[[115 126 125 123 140 134 121 148 109 135 116 118 148]
 [128 117 117 120 131 130 119 120 132 137 126 123 114]
 [117 127 123 119 138 146 120 123 136 138 133 121 147]
 [135 141 140 143 115 116 144 132 126 111 132 137 127]
 [143 132 133 138 113 117 138 115 139 117 136 139 107]]
->
[[143 132 133 138 113 117 138 115 139 117 136 139 107]
 [135 141 140 143 115 116 144 132 126 111 132 137 127]
 [128 117 117 120 131 130 119 120 132 137 126 123 114]
 [117 127 123 119 138 146 120 123 136 138 133 121 147]
 [115 126 125 123 140 134 121 148 109 135 116 118 148]]

[[133 141 130 153 109 109 151 112]
 [143 107 130 121 136 148 120 126]
 [110 135 128 106 137 134 111 155]
 [113 132 125 105 140 136 108 152]
 [114 139 124 114 136 128 115 146]
 [121 144 122 131 127 115 129 130]
 [137 128 127 140 122 124 137 117]
 [117 124 127 104 142 143 106 151]]
->
[[143 107 130 121 136 148 120 126]
 [137 128 127 140 122 124 137 117]
 [133 141 130 153 109 109 151 112]
 [121 144 122 131 127 115 129 130]
 [117 124 127 104 142 143 106 151]
 [114 139 124 114 136 128 115 146]
 [113 132 125 105 140 136 108 152]
 [110 135 128 106 137 134 111 155]]

[[120 153 135 134 136 155]
 [135 126 145 118 153 140]]
->
[[135 126 145 118 153 140]
 [120 153 135 134 136 155]]

[[125 144 148 136 129 146 112 141 136 122 134 108 139 120]
 [127 124 149 138 119 142 109 134 131 119 121 105 127 128]
 [122 135 135 146 122 139 109 138 128 128 131 117 132 116]]
->
[[127 124 149 138 119 142 109 134 131 119 121 105 127 128]
 [125 144 148 136 129 146 112 141 136 122 134 108 139 120]
 [122 135 135 146 122 139 109 138 128 128 131 117 132 116]]

[[149 147 112]
 [138 136 118]
 [133 130 125]
 [140 128 121]
 [134 138 129]]
->
[[149 147 112]
 [140 128 121]
 [138 136 118]
 [134 138 129]
 [133 130 125]]

[[145 110 117 108 117]
 [110 103 126 125 132]
 [103 130 129 142 122]
 [158 130 133 115 119]
 [116 101 134 123 137]
 [122 127 101 123 120]
 [124 109 142 125 123]]
->
[[158 130 133 115 119]
 [145 110 117 108 117]
 [124 109 142 125 123]
 [122 127 101 123 120]
 [116 101 134 123 137]
 [110 103 126 125 132]
 [103 130 129 142 122]]
---
[[126 110 128 141 155 155 113 121]
 [113 125 126 115 128 127 116 118]
 [128 128 128 128 128 128 128 128]
 [134 124 155 119 129 129 119 134]
 [128 128 128 128 128 128 127 128]]
->
[[128 127 128 128 128 128 128 128]
 [134 119 129 129 119 155 124 134]
 [128 128 128 128 128 128 128 128]
 [118 116 127 128 115 126 125 113]
 [121 113 155 155 141 128 110 126]]

[[123 130 144 110 116 117 122 131 127 145 147 140 129 133 145 112]
 [121 113 130 135 149 151 112 119 133 132 125 121 125 117 137 116]
 [139 137 148 124 114 118 137 139 114 123 144 143 121 137 116 142]
 [117 133 108 123 125 125 124 119 145 138 118 115 139 124 141 121]
 [123 143 126 119 109 108 139 131 129 135 129 131 138 140 132 128]
 [122 140 107 124 109 112 145 127 133 129 128 122 140 140 131 127]]
->
[[127 131 140 140 122 128 129 133 127 145 112 109 124 107 140 122]
 [128 132 140 138 131 129 135 129 131 139 108 109 119 126 143 123]
 [121 141 124 139 115 118 138 145 119 124 125 125 123 108 133 117]
 [142 116 137 121 143 144 123 114 139 137 118 114 124 148 137 139]
 [116 137 117 125 121 125 132 133 119 112 151 149 135 130 113 121]
 [112 145 133 129 140 147 145 127 131 122 117 116 110 144 130 123]]

[[125 127 126 124 126 134 122 119]
 [127 130 130 126 125 136 122 120]
 [127 132 134 128 123 135 123 126]
 [127 132 128 128 123 136 123 126]
 [128 125 123 125 131 132 128 122]
 [128 130 131 126 125 134 122 120]
 [125 126 102 125 126 129 122 119]
 [127 125 119 126 131 128 128 125]]
->
[[125 128 128 131 126 119 125 127]
 [119 122 129 126 125 102 126 125]
 [120 122 134 125 126 131 130 128]
 [122 128 132 131 125 123 125 128]
 [126 123 136 123 128 128 132 127]
 [126 123 135 123 128 134 132 127]
 [120 122 136 125 126 130 130 127]
 [119 122 134 126 124 126 127 125]]

[[145 130 118 106]
 [114 126 118 137]
 [124 110 137 110]
 [143 139 136 135]
 [114 143 140 146]
 [115 111 119 115]
 [132 145 109 140]
 [124 113 142 137]]
->
[[137 142 113 124]
 [140 109 145 132]
 [115 119 111 115]
 [146 140 143 114]
 [135 136 139 143]
 [110 137 110 124]
 [137 118 126 114]
 [106 118 130 145]]

[[134 134 132]
 [141 128 126]
 [123 152 121]
 [141 113 139]
 [136 114 139]
 [123 149 120]
 [131 136 116]
 [131 137 134]
 [136 117 134]
 [117 133 138]]
->
[[138 133 117]
 [134 117 136]
 [134 137 131]
 [116 136 131]
 [120 149 123]
 [139 114 136]
 [139 113 141]
 [121 152 123]
 [126 128 141]
 [132 134 134]]

[[135 146 151 144 135 130 135 144 148 141 128 118 118 127 132 102]
 [122 127 121 111 105 109 121 133 133 126 120 121 135 145 150 129]
 [133 124 121 129 142 151 149 139 132 131 139 146 146 135 122 129]
 [149 144 133 121 117 123 130 131 121 108 104 110 121 127 124 118]
 [128 117 120 128 133 127 116 105 107 115 124 126 120 110 110 131]
 [126 117 110 113 123 136 140 136 128 127 135 146 153 147 136 140]]
->
[[140 136 147 153 146 135 127 128 136 140 136 123 113 110 117 126]
 [131 110 110 120 126 124 115 107 105 116 127 133 128 120 117 128]
 [118 124 127 121 110 104 108 121 131 130 123 117 121 133 144 149]
 [129 122 135 146 146 139 131 132 139 149 151 142 129 121 124 133]
 [129 150 145 135 121 120 126 133 133 121 109 105 111 121 127 122]
 [102 132 127 118 118 128 141 148 144 135 130 135 144 151 146 135]]

[[129 130 126 130 129 129 129]
 [133 134 127 130 135 131 127]
 [130 128 127 129 130 130 129]
 [150 130 130 121 141 122 119]
 [130 130 127 130 132 130 128]
 [139 132 127 126 136 128 124]
 [132 129 125 131 131 131 127]
 [135 129 130 126 137 129 126]
 [132 136 129 132 127 131 130]
 [130 129 127 129 132 129 127]
 [132 131 128 129 131 130 128]
 [133 137 133 132 124 130 129]]
->
[[129 130 124 132 133 137 133]
 [128 130 131 129 128 131 132]
 [127 129 132 129 127 129 130]
 [130 131 127 132 129 136 132]
 [126 129 137 126 130 129 135]
 [127 131 131 131 125 129 132]
 [124 128 136 126 127 132 139]
 [128 130 132 130 127 130 130]
 [119 122 141 121 130 130 150]
 [129 130 130 129 127 128 130]
 [127 131 135 130 127 134 133]
 [129 129 129 130 126 130 129]]
